grid =
[[138 117 139 130 104 127 129 121 135 120 130 117 124 128]
 [138 117 138 123 102 125 124 124 129 117 128 121 130 132]
 [137 119 136 117 105 125 121 129 123 115 127 127 136 137]
 [128 124 126 145 127 135 140 126 147 130 138 117 115 124]
 [133 128 132 115 123 127 119 140 119 117 125 138 143 144]
 [136 119 137 137 109 130 134 120 141 124 132 114 119 125]
 [124 126 118 143 136 137 141 129 144 132 140 122 117 125]
 [133 121 133 142 118 132 138 122 145 127 135 115 116 124]
 [135 123 133 114 113 126 119 135 120 115 126 133 140 141]]
grid[0, 0] => 138
grid[1, 12] => 130
grid[8] => [135, 123, 133, 114, 113, 126, 119, 135, 120, 115, 126, 133, 140, 141]
grid[7, 7] => 122
grid[7, 9] => 127
grid[6, 5] => 137
grid[:, 4] => [104, 102, 105, 127, 123, 109, 136, 118, 113]
grid[3] => [128, 124, 126, 145, 127, 135, 140, 126, 147, 130, 138, 117, 115, 124]
grid[3, 2] => 126
grid[0, 13] => 128
grid[1, 1] => 117
grid[6, 10] => 140
grid[7, 4] => 118
grid[5, 1] => 119
grid[4, 10] => 125
grid[8, 11] => 133
grid[7, 3] => 142
grid[3, 9] => 130
grid[4, 9] => 117
grid[4, 5] => 127
grid[5] => [136, 119, 137, 137, 109, 130, 134, 120, 141, 124, 132, 114, 119, 125]
grid[1, 5] => 125
grid[0, 11] => 117
grid[6, 6] => 141
grid[4, 11] => 138
grid[6] => [124, 126, 118, 143, 136, 137, 141, 129, 144, 132, 140, 122, 117, 125]
grid[8, 5] => 126
grid[4] => [133, 128, 132, 115, 123, 127, 119, 140, 119, 117, 125, 138, 143, 144]
grid[0, 8] => 135
grid[8, 7] => 135
grid[8, 6] => 119
grid[0, 5] => 127
grid[4, 8] => 119
grid[6, 11] => 122
grid[0, 2] => 139
grid[5, 11] => 114
grid[1, 3] => 123

m =
[[126 128 129 126 128 127 127 127]
 [129 129 128 128 126 129 127 128]
 [129 129 127 128 133 128 129 129]
 [124 147 116 104 135 152 150 119]]
m[0,0]: 126
m[3]: [124, 147, 116, 104, 135, 152, 150, 119]
m[3,5]: 152
m[3,0]: 124
m[2,3]: 128
m[1,7]: 128
m[2,4]: 133
m[3,6]: 150
m[0,1]: 128
m[1,0]: 129

X =
[[134 140 154 140 134 137 145 124 117 137 135 131 134 126 143 111]
 [120 149 130 118 134 126 130 129 126 138 135 126 143 128 126 120]]
Rows and columns are counted from 0.
(0, 0): 134
(0, 13): 126
(0, 14): 143
(1, 3): 118
(0, 3): 140
(1, 6): 130
(0, 15): 111
(1, 10): 135
(1, 14): 126

B =
[[139 109 148 134 117 134 111 143 151 131 122 133]
 [139 124 133 130 131 135 142 114 131 130 140 123]
 [137 130 109 119 145 123 149 124 125 125 127 116]]
B[0][0]	139
B[:, -4]	[151, 131, 125]
B[2][10]	127
B[-3][7]	143
B[-3][1]	109
B[1][-5]	114
B[:, -9]	[134, 130, 119]
B[0][11]	133
B[-2][-2]	140
B[:, 1]	[109, 124, 130]
B[-2][-8]	131
B[2]	[137, 130, 109, 119, 145, 123, 149, 124, 125, 125, 127, 116]
B[1]	[139, 124, 133, 130, 131, 135, 142, 114, 131, 130, 140, 123]
B[-3][5]	134

a = [128 103 129 131 116 124 115 124 150]
a[-9]: 128
a[-8]: 103
a[-4]: 124

x = array([108, 152, 131, 123, 129])
x[0] => 108
x[1] => 152
x[2] => 131

data =
[[140 120 139 137]
 [106 119 110 107]
 [110 128 109 112]
 [133 124 139 132]
 [137 145 109 140]
 [139 118 137 135]
 [114 115 124 110]
 [143 118 139 131]]
data[0][0] = 140
data[3][3] = 132
data[4][2] = 109
data[3][0] = 133
data[4][0] = 137
data[1][2] = 110
data[7][1] = 118
data[6] = [114, 115, 124, 110]
data[0][2] = 139
data[3][2] = 139
data[7][0] = 143
data[5][1] = 118
